Here are some points:
[ -29    5    6  -39  -11  -53  -47   59 -112  -12   17   88]
[ -2  16   7   1 -25  23  -3  59  54  26 -21 -18]
[ 37 -53   0   2 -24  20 -45 -44   0 -55  37 -49]
[ 43 -24  42  57 -51  11  75 -35  10  31  -5  70]
[-59  42  16 -38  24   0   9  -3  -1 -26 -18  14]
[ -3 -53 -21  13  10  85  24  -1 -20 -57  36 -39]
[ 18  -4 -21  12 -75   3 -57 -28   3 -73  40 -70]
[127 -48  16 -79 -66 -79   3  80 -15 -48 114 -95]
[ 54  50 -15 -95  20 -13 -37 -57 -85 -46  23   6]
[ 94 -94 -41 -89  19  42 -29  50 -83 -95  79  14]
[  7  -3  -8  24 -25   0  24 -17 -21  15 -16   4]
[ 10 -40 -26  83 -23  -9   4 -50 -32  16 -59 -46]
[ 28 -13   8 -24   4   5  29  -4 -36  -7  30  -7]
[  4  -8  54  -8 -16 -14  39 -29 -62   9 -46  17]
[  5 -15   5  -9 -40  48  -6  39  57  39  19  -7]
[-14   0   5  63 -60  21  -1 -23  48   8  -7  -5]
[  8 -48  37   1 -61  27  67 -36 -30  33   5  42]
[-40  34  -6  -5  18 -64 -17   5  50 -36 -13  85]
[  3 -17 -26  13  -1   0 -17  16 -24 -35  44  -8]
[ -5  -6 -23  30  55 -54  97 -61 -52 -11  -4  32]
[ 23   9  36  30  24 -26  96  55 -84  64  52  71]
[ 12  20   9  -3  23  -3 -53   9 -20  48  22 -34]
[-21 -11  -7  15  11  -9  19  -8 -28   8 -24   2]
[ 21  25 -71  48  -7   2 -12 -11  11  35 -34 -50]
[-72  13  10  25  61 -66 -12  50 127  -6  15  79]
[ 10  24   5  -6   0  33   6   4   5   9 -12 -11]
Then 20 other points, each followed by its number:
[  8  20 -54  35  18 -23 -26   6  -5  11  11 -11] 0
[  1 -14   3  13   6  18  18 -46 -13   4 -13  22] 1
[   5  -93  -41   46  -71   57  -62  -31   29  -87   68 -127] 2
[ 31 -18   6  13   7 -21  45   6   0   6 -19  17] 3
[-82  61 -36 -32  52 -94 -29 -11  68 -44  14  91] 4
[ -2 -39 -17  65 -14  13 -37 -77 -38 -45   7 -56] 5
[-49  15  11  -7  -1   1  18 -43 -44   4 -23 -36] 6
[ 31  29   9  -5  -2  18 -26  46  -2  21   9 -16] 7
[  9  -7 -25   4  -1   0  -3 -12 -23 -31  22  -8] 8
[-18   4  11  12  -9  -7  -4  -6 -28   4 -15  -6] 9
[ 44  36 -61  40  33 -77 -34  42  -6   4 -11 -31] 10
[ 30 -22  -4 -25 -14 -15 -19 -10 -43 -53  26 -45] 11
[ -4 -19  17  21 -22  16  19 -11 -26 -12 -13 -10] 12
[ 21   8 -25  -4  74   8 -54  18  26  39  20   4] 13
[-52   3  11   2  33 -47 -25  -3  86 -12 -10  53] 14
[  6 -17  21  47 -24   8  51 -15 -13  -5 -18   1] 15
[  7  23  29  35 -23  22  -5  68  75  77 -90 -64] 16
[ -2  22 -30  -7   6  22  11   1  -8 -56  75 -35] 17
[  5   8  14   6 -28 -45  42  77  48  41  31 -12] 18
[  1  13 -50  42  18 -10 -50   7  56   5 -11 -44] 19
Which of these numbered points is nearest to each point below by angle, seen from the average point of the first points? Its number follows each.
[ 35  14  -5 -30   8  33  -3 -25 -15 -29   1  20] > 1
[-15  -6 -35  55 -60  29 -54  11  33  -3  59 -71] > 2
[-127  101  -10 -101   65   18   24  -47   26  -76  -28   40] > 4
[  6   5   1  10 -11   8   8  -5   6  11 -21   4] > 16
[ -14    5  -52   89   25 -117   75  -70  -74   40  -29   17] > 3
[ 15   5  12  13 -12   1   0  13  32  18  -6   1] > 16
[ 24 -30  27 -39  68  -2  -4  33   2  65  44  29] > 13
[-78  27  35  23  25 -39   4 -30  99  22 -31  64] > 14
[ 18  31  -4 -18  28 -19  30  13 -25   0  35  11] > 17
[-13 -49  -4  37 -48  27  30 -30 -51  -3 -14 -34] > 12
[ 14  -4  -5   1  31  -3 -24 -11 -15  32 -17   4] > 13
